In the data rows, the value 128 means zero.
Some points, each followed by its number:
[116 158 171 143 143 126 131  91 157 128 142 118 127 102 117 151 122 150 115 110 118  87 113 126 122  75 140 116 131 125 157 147 143 121 103 139 110 150 125 118 126  80 182 118 158 110 100 148 150 115 134 138 133 134 112 167 141 119  90  99 140 116 134 152] 0
[169 152 107  93 106 101 104 137 151 130 135  87 138 133 141 112 149 144 133 137 154 132 128 115 116 119 139 124 116 102  86 144 130 171 136 157 184 134 112 114 132 167 144 128 162 137 148 100 151 154 118 133 120 156 150  92 113 188 142 106  76 123 160 118] 1
[182 159 149  94 156 178  98 127 124 112 161 123  83 135  85 136 123 112 134  98 121 126 132 176 144  50  91 152 159 145 120 187 161 114 100 119 116 178 150 116 119  32 156 156 112 121 125 141 144 127 139  85 156 149 115 159 105 129 103  70 127 104 112 130] 2
[109 107  76 103 102 111 145 115 148 157 141 131 157 122 129 117 117 141 114 152 142 168 114  78  96 198 114 125 110 104 146 102 147 158 120 151 139 113 112 149 142 206 119  92 115 127 109 136 106 111 175 130 140 117 117 113 120 131 133 170 137 126 147 123] 3
[ 75 112  82 151 116  59 144 121 137 133 140 176 198 137 141 158  98 140 127 146  99 142 132  80 147 201 118 130 113 129 142  81 112 138 155 161 140  89 114 172 118 172 110 168  85 141 137 128 127 115 139 144 127 120 116 123 150 130 162 161 143 152 134  86] 4
[132 131 131 136 142 133 136 145 116 155 103 136 115 169 158 145 140 118 172 130 130 124 162 131 137 141 172 137 131 144 120 130 113 112 115 120 111 147 161 147 139 139 125 130 130 123 153 105 133 146 106 125 119 111 124  99 124 140 139 111 117 152 144 108] 5
[115 147 111 151 125 105 118 134 129 144 181  91 165 136 154 129 114 176  95 148 114 138 124  84 113 193 155 129 118 160 134 125  81 121  95 136 136 118 119 151 162 127  99 114  93 131 129 117  93 117 133 149  95 101 153  69 134 131 140 156  78 160 160 146] 6
[162 148 158  94 112 160 118 162 122 123 132 120 111 110 126  85 178 133 112  96 152 122 113 149 124  85 144 121 129 161  97 152 125 174 120 122 211 142 123 132 151 134 154  93 166 108 129 147 120 137 102 152 111 156 135 130 113 172 140 120  85 105 119 150] 7
[157 131 148 134 166 184  95 137 120 161 155 109  94 131 110 169 135 114 167  88 163  99 142 161 136  59 108 143 141 120 131 169 162  94 128  92 117 173 145 112 113  68 164 148 136 147 115 112 143 157  95  65 172 136 146 153 130 129 117  73 122  70 143 103] 8
[123 118 113 138 125 119 120 105 152 129 144 146 140  84 123 115 107 128 107 125 128 106 133 112 122 127 127 104 111 135 146 126 112 154 120 145 113  94  94 124 128 123 155 134 141 137  95 141 139 107 159 146 127 136 117 147 160 120  92 134 174 122 147 181] 9
[156 132 131 131 106 131 118 121  95 122 118 117 110 157 127 156 119 131 155 123  98 145 130 176 134 167 128 140 137 113 127 137 122  96 116 113 130 117 145 119 124 125 121 153 114 131 144  96 120 139 101 111 123 130 160 125 149 113 124 102 107 159 137 106] 10
[ 71 122 146 117  85 112 158 131 129 113 107 170 140 101 129 137  96 160 147 140  87 149 127 109 160 167 117 111 125 111 168 103 110 133 174 141 111  88 133 133 116 135  98 129 116 150 134 175 150  91 174 140 144 141  94 156 122 107  84 162 148 177  97 132] 11
[108 141 132 116 134 118 180 195 122  86  85 157 111 169 162 135 162  95 169 145  95  90 138 148 143 193 132 122 130 130 115  91  81 117 167 122 157  99 140 137 138 164  49 121  74 144 190 125 114 162  99 118 114  95  96 101 134 152 206 147  94 216  96 134] 12
[181 159 142 115 140 124 102  88 160 157 167  88 139  74  97  86 124  97  85 109 176 106 138 149  95  80 127 104 135 124 107 172 154 156  74 148 158 147  75 113 132 143 201 145 197 117 114 140 131 159 150 147 136 126 150 170 138 152 120  87 143  42 166 117] 13
[180 114 174 104 170 182 116 129 118 147 107 135  84  94 102 140 149  97 160  98 113 116 117 174 132  83 114 133 165 136 105 166 134  78 126 110 138 154 144 121 107  58 133 127 130 110 121 145 133 104 144 112 172 134  91 154 101 129 108 102 117 122  89 140] 14
[142 103 130 145 129 121  98  77 153 172 153 144 177 101  83 164  96 147 133  90 159 136  96 140 129  69 126 111 107 124 152 174 155 116 113 113  85 157  90 129  95 110 186 145 176  99  94 126 179 123 134  91 192 153 122 179 142  84  91 108 151  50 129 105] 15
[ 97 140 124 131 148 137 143 106 115 133 158 134 177 142 134 125 101 107 133 157 117 154 142 142 146 126 131 141 146 121 134 120 127 108 114 120  58 111 155 158 110 112 106 147 115 131 114 140 137 119 155 120 118 138 139 140 166  89 121 138 149 169 111 121] 16
[108 134 116 148 120 100 137 111 136 111 159 103 186 120 147 143 121 164 103 139 129 143 107  97 119 178 157 106  74  98 173 175 124 168 132 167 146  97 110 146 133 178 153 130 142 168 126 145 137 116 149 154 123 146 125 114 115 137 123 154 113 114 159 107] 17
[130 145 149 136 125 141 107 141 123 139 128 130 106  91 135 108 146 104 131 131 110 113 120 129 118 119 101 128 124 153 111 108 157 118 130 121 123 132 117 121 140  97 149 137 126 125 144 128  96 133 166 122 119 139 133 132 102 101 113 140 155 141  97 172] 18
[ 91  99 113 130 117 109 125 120 129 117 118 181 176 141 127 177  78 145 104 150 103 123 133 107 135 150 167 110 121  91 164 131 119 129 128 102 102 114  95 134  88 164 137 121 146 135 142 120 125 124 161 134 126 125 125 146 162  98 129 169 199  97 152  93] 19
[ 81 145 107 172 116 116 173 165 112  87  75 148 133 176 160 164 129 145 172 166  75 104 121 111 175 174 112 130 112 130 141  83  83 130 196 107 118  84 183 170 121 137  68 160  63 141 165 108 153 105 118 132 111 117 120 117 140 119 151 169 103 192 104 107] 20
[189 160 145 119 121 145  90  87 129 191 149 121 123 128  92 115 112 118 132 109 143 158 137 153 110  71 167 107 177 117 137 214 155 124  76  94 119 126 126 121 112  97 222 133 210 125 104 135 149 114 117 105 175 154 127 156 130 121 115  86 119  71 135 113] 21
[114 129 142 122 108 143 155 134 147 126 123 139 112 163 143 140 145 141 141 122 140 126 127 137 122  89 141 145 149 130 138 149 156 108  98 127 106 159 150 143 102 149 141  94 164 109 127 119 145 128 104 115 137 116 151 168 127 137 137  88 112 132 137  98] 22
[145 142 119 144 143 135 150 131 126 104  77 119 114 170 130 114 185 130 123 127 160 113 150 125 102 149 148 134  98 102 105 142 129 142 147 118 185 154 111 135 162 177 105 122 142 141 167 103  98 166  93 114 118  97 117  81 118 178 175 152 108 106 151 103] 23
[137 118 135 120 143 156 128 147 120  97 159 102 123  90 131 154 119  92 173 129  86 103 126 160 173 102 102 132 154 157 125 118 128 101 122 141 118 127 129 123 140  71  94 142  92 167 101 146 115 111 158 128 104 124 104 123 143 113 115 117 139 182  93 168] 24
[170 177 115 130 152 149 118  93 141 139 160 135 123 128 137 106 127 133 116 135 156 108 141 142 108 150 178 117 112 135 138 129 149 135 126 156 112 141 110 125 127 135 143 108 151 132 121 118 118 155 126 127 128 120 159 125 116 136 156 115  99 111 163 118] 25
[152 172  83 152 125 134 126 128 141 103 116 101 140 153 164  81 158 133 135 156 160 135 136 129 146 191 125 124 112 130 113 113 110 180 123 210 207 105 108 124 163 201 114 123 140 147 149  83  95 163 129 182  91 141 148  75 132 172 200 180  67 139 182 125] 26
[135  96 147 143 131 110 108 125 125 133 126 137 169 139  91 146  93 134 119  97 131 136 133 142 112  93 123 152 146 129 146 158 166 121 137 112 108 137 117 123  91 100 131 134 159 129 119 114 156 140 113  87 130 139 137 170 131 107 119 124 143  91 150 116] 27
[165 107 125 115 165 117 102  82 137 160 163 116 153 138  79 128 125 136 123 116 134 146 133 127 146  73 132 106 129 108 125 186 119 156 102 104 138 132 125 132 107 121 192 147 174 122 118 130 180 127 124 106 162 162 141 136 112 121 102  71 156  43 158 104] 28
Which three points above are nearest to each new point, looking only along the 4 directions in which the numbered points spread most? Their numbers follow each, smallest number first.
[114 165 139 112 115 113 149 110 132 124 147 114 152 189 175 117 132 152 117 132 143 168 142 122 142 154 144 120 108 132 105 107  77 161 141 151 155 130 113 138 105 179 127 117 127 108 162  98 132 130  85 165 117 145 117 101 102 135 204 158  57 148 140  99] 1 6 23
[154 124 196 124 143 168 119 117  89 140 103 152  65 147 116 163 151 121 116  60 136 129 112 142 113  40 122 133 136 111 146 181 168  93 135  46 113 171 131  88  85  70 195 102 160 107 111 148 155 155  60  98 185 115 104 180 118 115 111  60 143  42 137  98] 2 8 21
[ 79 114 148 137  98 137 159 157  87  95  43 163 107 195 158 168 145 120 153 121  71 128 112 161 176 174 129 135 154 119 142 119  72  67 163  99 120 115 142 155 147 127  98 113  81 146 148  99 121 148 113 126  85  86 132 106 148 113 144 128 112 155 113 103] 5 12 20
[ 59 119 121 149  95 140 166 177 130  57  57 167 120 194 156 163 133 128 162 128 110 126 157 135 155 185 107 132 151 117 139  78 112 123 176 100  96 112 126 130 139 146  61 138  80 141 168 100 134 143  87 133  97 116 119 128 145 150 185 158 149 192 102 107] 5 12 20
[149 133  99 123 136 108 114  83 126 139 154 122 167 120 132 109 101 179 132 130 172 154 140 113 132  87 143 110 110 130 136 160 130 160 107 149 182 102 102 130 119 138 168 154 173 157 121  89 139 122 146 137 146 164 132 115  92 122 129 134 116  96 168 116] 1 17 25
[ 92  80 109 122 134  92 141  81 158 174 167 173 171 107  98 154  67 162  94 128 121 100 120  86 122 142 147 126  96 113 184 134 144 146 116 119  98 133  93 150  92 138 160 105 137 111 114 110 144  90 159 144 137 144 133 124 172  87  96 132 153  91 168 146] 9 17 19
[164 151 117  86 108 133  59 134 100 143  96  74  72 140 129  71 143 111 147 111 149 156 148 131 140 137 114 123  94 141  56 132  87 155 144 163 200 115 151 143 155 111 135 158 150 143 130 115 134 125 131 148 118 182 154  89  73 162 151 120  64 153 113 164] 1 7 25
[ 80  98 119 118  91 118 126 144 126 108  64 163 155 177 170 171 129 148 145 150  79 105 128 136 134 157 138 152 105 135 128 107 113  86 197 141 111  63 146 139 120 162  73 134  93 154 144 120 113 155 110 126 119 127 109 102 169 138 148 160 108 184 135 106] 4 12 20
[133 110  98 107  91 113 100 108 147 143 169 142 180 148 104 116  83 119 112 167 133 134 137  92  91 138 138 116 116 102 143 124 119 152 133 167 151  96  82 123 123 178 112 115 142 123 120 115 146 153 162 145  92 133 146 140 139 127 110 173 157  98 175 104] 3 17 19
[114 115  69 154 105 105 108 118 150 128 138 136 189 143 123 113 126 144 109 134 147 140 128 111  96 164 133 135 101 105 152 111 105 160 130 172 118  88  91 147 121 167 125 137 138 120 126 123 130 119 153 110 137 144 144 117 161 145 118 175 151 100 146 129] 3 17 19
[186 156 126 122 126 121 113 126 112 113 112  81 100 109 147  76 162 138 140 131 144 132 134 113 140 140 141 130 115 131  93 130  90 135 160 146 211 111 126 128 150  85 112 172 109 129 132 117 140 127 153 183  97 129 116  82 108 156 186 121 103 151 110 139] 1 6 7
[163 119 159  92 144 177 131 123 103 134 105 176 103 155  93 135 134  88 150  97  95 131 127 175 148  30  99 145 149 119 112 178 151 102 134 116 110 125 153 123 126  84 180 142 121 111 115 121 155 125 102  64 175 114  97 179 112 120 112  33 111 118 111  85] 2 8 14
[147 158 156 130 120 145 126 141  92 143 116 130  86 144 104 108 147 121 126 109 144 134 134 138 118  80 122  98 123 112 130 166 146 146 121 109 142 158 115 117 120  96 168 152 152  96 139 108 171 159 131 118 119 126 145 148  99 126 137 115 145  89 148 105] 22 25 27
[155 115 152 139 121 161 116 137 108 151 120 127 113 100  77 142 142 143 159 118 126 117 112 135 108  90 139 150 155 159 110 133 127 100 149  92 130 158 149 126 105  80 128 138 142 127 135 130 141 117 118  91 160 136 134 143 135 118 100  92 129 101 144 114] 14 22 27
[155 142 123 141 148 132 113 116 141 135 165 119 133 106 119 109 101 128 120  89 121 119 103 151 135 107 125 140 152 131 131 130 135 117 123 161  89 130 128 119 117  65 153 133 138 128  93 151 119 104 165 128 141 102 138 148 129 107  52 161 164 130 118 155] 0 9 18
[ 45  85 124 148 136 106 142 143 137 135 112 155 147  71  95 178 111 111 107 160  87  78 121  99 124 155 113 166 122 127 178  77 103 136 152 150 100 104 126 142 156 102  79  95 122 127  93 153 111  91 167 128 131  83  94 146 187 109  88 147 173 154 126 176] 9 11 16
[ 92 119 139 162 165 117 137 168  99 138 147 129 111  63 119 154  68 153 106 133 119  81 122 132 114 102 113 103 141 123 173 125 127 116  87  96  96 148 124 112 108  52 110 139 128 113 124 142 121  70 163 108 121 126 134 148 161 106  96 147 181 155  92 154] 16 18 24
[131 139  83 113 117 106 148 127 139 109  94 116 137 161 156 117 135 151 118 163 142 153 158 132 118 162 144 136 131 133 109 119 110 147 102 189 150 110 120 141 124 165 111 114 122 158 134 126 112 132 135 112 138 123 140 127 109 139 146 168 133 166 158 130] 3 6 17
[ 95 125  90 125 118 102 135 118 156 110 105 118 154 111 149 124 129 139 156 154  83 124 116 133 148 161 118 131 115 138 134 100 101 144 159 138 156  79 130 151 158 134  82 135 126 160 123 140 130 116 153 134  86 145  88  88 108 117 116 170 162 146 117 149] 3 6 11
[140 144 139  95 131 139 122 137 136 113 121 111 125 143 120 109 180 101 161 115 123 107 143 119 124 126  98 123 105 131 108 127 134 186 120 136 195 151 127 104 141 136 133 105 123 127 116 145 150 150 131 147 108 135 127 102  88 168 153 121  79 135 141 132] 1 7 25
[140 144 130 116 142 129 121 125 150 130 147 120 130 103  71 127 122 126 130 120 148 102  90 116  94 132 130 137 148 130 135 115 117 150 147 119 133 112 114 109 137 145 121 130 137 116 117 120 136 154 121 115 132 124 140 139 154 116 108 106 162  94 128 120] 0 22 25
[116 151 144 156 137 152 128 130 102 108 142 134 104 130 141 129 127 125 146 122 109 128 108 136 141 141 104 128 156 175 113  94 132  84 125 121 112 158 179 116 140  93 117 155  90 127 133 112  97 144 121 130 118 113 145 125 111 129 139 137 121 147 110 116] 5 10 18
[140 112 157  96 133 147  97 141 122 108 110 142  97  84  95 137 107 119 128 110 123 134 101 134 120  90 112 126 179 109 138 140 150 148 126 110 144 130 111 109 144  76 144 125 130 111 119 139 155 129 134 121 138 138 103 168 135 112 102 114 146  92 122 160] 0 14 18
